128 stands for zero in the data rows.
How far apart are the two rows of each pair, measured in a hidden way? 0 means very close, and 40 very far. Two or three weighted sums of its numbers give each row a place; it is the straight-line distance between the places.
145 130 127 100 118 123 120 128 130 121 133 133 147
114 135 100 98 90 135 94 175 77 125 125 207 129 >> 15
124 100 130 93 146 146 140 139 107 140 106 154 153
116 132 108 126 115 156 100 167 89 127 123 197 120 >> 18
123 148 125 135 134 140 128 120 138 145 123 107 120
197 144 119 125 135 138 87 144 132 108 176 122 128 >> 26
131 129 142 157 141 147 105 161 117 139 145 150 103
139 134 78 154 149 128 143 156 114 127 135 162 125 >> 7
163 136 126 170 152 125 123 130 119 119 134 148 132
107 165 123 108 132 146 129 115 130 160 121 82 122 >> 20
121 130 128 123 121 113 134 163 103 158 154 137 126
113 128 129 179 161 115 104 118 107 82 87 129 168 >> 17
128 174 101 88 133 116 132 145 113 116 81 73 141
88 99 174 118 131 112 127 130 157 116 101 100 101 >> 13
133 125 139 140 155 118 97 161 119 140 136 139 111
102 104 159 107 75 136 111 83 178 172 113 99 95 >> 25
107 99 168 166 155 124 117 73 109 145 118 156 85
177 124 118 131 118 129 104 137 147 82 146 118 159 >> 22
171 124 119 95 73 128 121 139 140 83 140 117 168
161 122 123 127 110 120 127 137 137 86 135 120 155 >> 3
105 192 86 89 147 138 167 116 167 125 120 94 158
101 95 162 129 145 141 139 79 161 137 120 115 79 >> 18
118 121 134 115 107 113 118 118 133 130 104 139 140
113 133 127 142 165 129 124 139 132 149 154 129 131 >> 2
152 138 135 117 113 132 131 115 116 143 121 132 137
137 130 147 108 99 119 127 124 133 136 123 136 134 >> 12
123 107 140 131 129 108 141 139 131 129 129 117 119
131 141 123 94 85 121 113 115 122 158 131 109 149 >> 18
147 118 139 99 100 106 129 147 145 91 122 131 155
114 102 164 150 135 124 139 79 99 143 114 154 96 >> 27
111 128 129 164 90 130 105 121 119 81 87 128 172
113 90 127 80 128 164 149 153 95 149 106 165 156 >> 27
122 152 106 68 143 102 141 79 183 128 143 124 139
112 135 136 130 103 141 126 115 133 158 108 110 133 >> 25
138 126 139 144 120 129 133 109 132 131 112 126 140
119 94 117 135 165 123 195 118 130 116 114 120 130 >> 1
130 133 130 138 166 142 132 121 133 133 121 126 129
112 123 144 106 122 124 136 122 126 110 121 126 128 >> 13
108 133 106 125 103 158 115 169 72 127 124 199 120
141 134 133 161 169 130 128 150 111 145 162 139 109 >> 17
106 115 140 121 106 119 103 112 106 142 105 143 126
144 102 87 130 148 109 164 110 135 90 136 132 182 >> 5
132 117 131 117 147 141 133 88 181 144 122 128 121
141 135 141 93 107 153 101 159 100 143 137 183 126 >> 14
161 137 136 158 149 104 105 105 130 120 104 151 163
162 137 129 136 115 126 142 134 118 121 136 150 146 >> 5
138 117 137 126 120 114 133 98 122 132 115 147 148
133 88 134 97 166 125 146 101 116 105 94 148 200 >> 4
139 129 88 118 130 126 145 137 122 113 122 136 143
109 123 126 187 192 124 103 144 129 162 159 125 94 >> 10
141 125 132 88 112 114 141 116 126 130 112 138 152
118 157 106 47 128 110 142 83 186 121 130 122 149 >> 20
131 152 124 94 108 146 125 120 142 150 113 101 137
201 146 119 133 118 157 104 148 129 107 174 121 123 >> 32
123 147 122 131 141 144 128 144 111 152 148 140 127
101 93 163 124 110 134 124 78 182 138 116 113 78 >> 16
138 116 140 74 77 101 116 154 156 81 121 127 166
109 122 124 152 158 124 102 138 133 166 157 127 105 >> 17
103 92 167 155 157 152 127 78 176 136 115 110 66
145 107 70 135 164 134 175 141 120 118 124 134 149 >> 17
115 122 133 100 129 119 147 124 126 109 109 129 137
141 139 56 159 126 109 161 170 101 127 146 170 123 >> 12
125 113 146 89 77 162 122 153 152 90 121 88 125
143 106 151 100 117 132 132 137 161 94 109 105 143 >> 6
122 119 110 120 108 114 155 135 107 112 88 105 135
110 118 106 172 159 132 161 137 97 109 81 99 114 >> 15
138 126 138 154 139 116 132 107 122 131 117 126 135
137 123 142 153 132 129 124 157 139 139 137 126 107 >> 13
127 105 162 154 147 109 140 136 160 102 71 124 140
77 107 173 132 119 141 124 124 161 92 85 95 99 >> 11
111 194 84 104 154 147 149 116 178 126 129 92 151
96 135 100 131 119 147 96 176 75 125 126 207 114 >> 27
127 86 133 125 178 174 161 101 115 105 92 147 191
114 105 138 172 137 121 111 134 157 155 128 111 86 >> 36
84 115 160 87 107 117 130 103 114 123 139 131 92
124 143 130 125 115 132 113 132 131 160 135 121 118 >> 12
162 138 137 139 147 142 131 122 133 104 155 130 133
134 128 143 118 128 130 106 163 110 139 138 154 121 >> 5
114 118 146 93 107 103 134 124 131 120 118 125 131
180 139 137 126 134 152 120 128 144 97 165 125 136 >> 27
117 101 118 135 150 124 160 121 134 90 122 104 171
137 125 84 169 148 135 149 160 115 123 132 135 121 >> 22
134 155 138 124 108 121 123 126 114 97 129 131 153
155 117 128 153 192 120 173 97 126 121 132 132 170 >> 18
124 115 131 103 116 113 151 132 131 121 115 126 135
115 110 141 97 120 119 147 125 125 105 115 117 133 >> 5
107 115 132 95 135 119 121 77 196 147 123 123 126
142 141 133 149 143 151 126 164 108 154 178 141 108 >> 26
118 133 137 146 131 144 124 116 136 153 107 114 128
145 131 142 107 127 135 98 159 115 138 142 155 125 >> 15
105 130 102 103 133 107 166 144 79 133 100 118 157
113 135 126 98 85 102 131 163 104 163 163 144 136 >> 14
122 151 132 90 134 110 143 131 108 82 82 78 125
89 96 179 107 101 108 129 129 164 115 102 95 102 >> 17
102 131 128 143 153 111 118 146 142 149 149 126 130
129 140 133 106 115 127 115 158 113 152 171 141 130 >> 9
116 172 120 80 93 150 127 116 140 160 115 74 130
152 137 129 120 101 110 119 132 123 121 136 150 150 >> 7
137 135 142 121 125 165 116 166 84 146 141 191 113
118 180 114 110 104 167 127 120 143 163 125 68 114 >> 22
77 86 178 109 106 151 119 71 197 131 109 105 71
153 131 135 128 134 117 134 113 116 124 101 145 158 >> 22
113 109 154 171 162 125 120 137 153 126 124 112 95
143 138 131 156 127 133 123 137 128 123 145 151 128 >> 15
204 145 112 153 93 180 99 163 131 96 215 127 111
139 123 139 144 155 130 124 138 133 133 131 132 118 >> 24
135 98 58 159 195 130 184 148 125 118 126 129 145
157 123 122 144 121 149 121 133 141 91 135 122 149 >> 13
135 125 140 120 102 124 140 109 124 131 111 127 149
117 113 144 180 176 124 121 146 142 132 120 116 99 >> 28
107 103 140 133 119 95 107 136 165 156 128 108 101
90 111 157 138 128 133 120 134 155 101 71 105 132 >> 16
128 98 132 120 159 143 135 108 131 114 104 143 174
102 114 142 122 79 108 107 113 91 142 104 142 119 >> 10
143 128 135 140 133 117 133 108 121 130 122 126 146
113 132 108 127 125 149 111 165 79 127 123 193 121 >> 21
117 103 160 131 112 153 112 79 170 176 120 97 82
191 130 109 104 64 135 114 112 146 64 177 114 188 >> 15
112 120 144 112 119 128 126 131 135 114 120 124 125
120 109 158 109 106 106 137 101 83 144 123 110 78 >> 8
157 127 139 133 142 145 127 152 135 99 155 131 121
146 127 136 107 94 114 122 108 133 130 113 126 159 >> 32
123 143 98 138 144 174 104 91 184 168 142 126 118
169 138 123 160 164 153 108 133 128 118 147 131 120 >> 23
91 97 176 152 138 105 133 131 160 117 103 97 85
129 109 76 141 142 128 159 165 100 131 157 154 120 >> 28
136 110 75 129 129 117 156 168 106 131 157 155 126
153 143 135 94 103 147 95 166 126 100 160 110 111 >> 27
156 136 128 132 110 119 121 133 128 121 130 149 146
177 144 123 183 150 144 120 136 114 114 149 155 137 >> 19
137 103 90 135 145 103 158 105 140 89 137 132 181
190 145 123 119 85 116 127 141 111 115 144 156 162 >> 15
122 120 141 156 134 130 125 146 138 136 130 125 109
115 181 114 146 142 182 128 119 137 164 127 66 99 >> 13
112 154 90 133 129 130 143 165 76 149 189 176 125
128 130 81 140 123 124 153 139 118 111 126 135 132 >> 13
150 141 135 91 104 146 113 161 116 103 155 112 117
102 107 160 134 125 118 135 130 142 121 113 111 106 >> 16
135 151 107 113 181 140 163 82 165 128 148 125 120
163 139 123 89 91 121 119 135 128 118 142 131 150 >> 5
92 119 149 126 117 116 120 142 127 106 122 113 104
75 105 176 108 119 128 142 125 148 91 85 94 108 >> 1
125 138 132 110 128 125 115 156 115 151 163 139 130
118 135 127 150 117 170 102 97 143 194 136 102 87 >> 19
144 125 134 128 139 130 124 127 138 122 125 137 135
118 102 137 155 167 125 153 138 124 130 131 115 111 >> 2
118 161 121 83 172 108 169 109 134 79 82 91 147
106 114 142 106 71 118 104 114 91 143 111 142 125 >> 21
162 140 123 81 91 107 114 137 124 116 154 129 150
118 124 126 126 130 121 119 141 123 159 153 128 123 >> 9
161 135 136 116 103 90 122 104 115 120 93 150 179
160 136 129 104 110 120 126 113 131 123 120 143 165 >> 6
122 127 130 131 95 113 105 118 124 91 90 131 179
124 122 125 148 149 121 107 138 134 159 158 128 108 >> 6
160 123 123 136 118 145 124 132 141 92 131 123 153
142 116 140 102 98 101 121 156 152 77 123 124 152 >> 23
124 110 147 157 132 114 118 137 155 129 102 117 123
155 131 127 106 111 127 118 128 137 121 126 133 146 >> 7
146 136 136 155 148 121 133 109 117 121 106 150 161
126 132 128 114 133 119 123 141 135 148 148 129 144 >> 17
115 129 128 181 131 126 89 119 118 73 84 127 175
113 169 122 137 148 151 138 115 122 162 125 77 105 >> 14
126 113 145 156 128 130 126 144 144 132 118 116 108
114 135 125 146 124 124 130 166 103 164 167 144 116 >> 17
127 126 145 138 131 124 120 129 143 124 115 142 129
132 130 136 166 156 150 135 118 127 144 110 122 121 >> 16
116 106 140 126 118 115 107 120 167 148 121 116 113
170 142 135 110 122 155 104 162 123 104 149 113 108 >> 33
137 149 126 125 128 151 137 119 137 144 122 105 124
124 151 123 126 142 136 117 120 144 150 125 101 125 >> 10
142 127 136 168 148 127 114 105 130 131 113 125 130
117 130 116 122 122 101 111 158 121 140 149 131 130 >> 21
100 102 142 124 163 146 132 129 134 95 118 105 114
113 137 121 162 133 173 82 99 152 198 144 102 82 >> 22
69 105 181 135 134 168 127 121 153 81 93 89 87
138 131 74 123 110 111 162 142 110 108 121 134 140 >> 26
124 175 100 141 143 147 140 145 117 116 88 72 117
117 116 127 123 131 141 175 114 121 106 113 120 121 >> 14
127 118 137 140 133 127 122 166 98 146 123 154 117
127 101 118 124 142 134 164 120 124 90 118 104 174 >> 12
93 101 166 164 151 115 130 75 105 139 121 152 85
146 103 124 144 176 150 153 119 144 101 146 114 147 >> 11
115 115 132 114 112 117 146 130 134 120 117 127 127
149 131 130 147 146 128 124 128 130 123 126 145 134 >> 14
136 127 139 186 167 146 120 106 132 132 122 125 121
111 106 151 132 102 115 124 86 86 161 120 145 108 >> 23
107 115 133 138 133 110 134 138 136 125 120 124 116
117 153 125 96 109 132 130 118 138 148 118 99 133 >> 13
123 122 126 122 120 122 116 140 135 159 149 127 122
148 128 135 113 96 107 120 108 132 130 116 126 157 >> 5
113 135 101 139 129 161 109 168 77 125 130 196 113
138 149 137 158 157 130 113 121 123 106 130 135 137 >> 21
174 124 121 138 104 138 123 133 142 90 138 122 152
133 131 132 98 110 101 139 102 119 135 111 139 140 >> 25
127 103 150 160 116 124 119 96 79 151 82 139 102
118 150 107 107 168 128 142 80 180 129 142 126 124 >> 29
141 114 80 127 134 120 149 164 109 130 156 156 127
158 134 126 144 157 135 113 128 130 121 140 133 128 >> 10
98 102 165 121 97 109 141 78 103 139 112 152 106
141 132 143 92 107 118 126 141 116 127 122 161 147 >> 11
96 114 141 140 104 111 112 110 92 142 108 143 115
107 136 125 163 157 132 128 160 104 164 166 144 113 >> 3
154 126 124 133 124 144 104 94 107 93 112 163 198
141 124 98 137 118 119 173 162 81 129 93 133 126 >> 6
116 121 131 112 138 120 140 126 133 104 113 126 129
182 123 119 118 96 153 119 138 141 82 142 117 161 >> 13
128 118 110 145 160 113 164 138 82 107 80 96 121
128 128 133 91 111 97 141 104 115 137 108 141 144 >> 28
117 123 126 141 142 121 116 140 132 159 153 128 116
127 141 133 152 129 139 108 162 126 153 176 142 108 >> 8
116 126 122 128 133 101 112 155 127 139 141 128 129
123 130 133 97 133 81 141 103 112 136 114 139 141 >> 15
177 138 123 89 87 114 98 137 142 115 153 128 147
183 143 126 160 124 146 121 139 123 116 148 155 143 >> 24
140 130 81 124 108 114 163 140 110 111 124 135 140
135 141 133 151 130 149 111 160 124 153 178 142 110 >> 6
178 138 122 143 138 148 99 136 148 116 159 130 130
185 157 122 104 100 84 107 93 124 111 140 151 197 >> 36
179 139 137 151 141 112 111 103 117 120 102 153 168
150 128 121 147 142 132 103 94 111 91 118 162 198 >> 4
67 106 180 117 123 139 116 122 164 83 91 92 96
134 132 134 101 128 109 140 117 126 134 119 139 135 >> 31
176 138 123 107 111 123 119 135 124 117 144 130 143
139 111 74 136 126 129 176 171 96 131 162 157 123 >> 12
107 133 137 118 136 138 125 130 101 133 127 116 131
90 108 159 108 110 105 149 96 76 150 122 114 76 >> 7
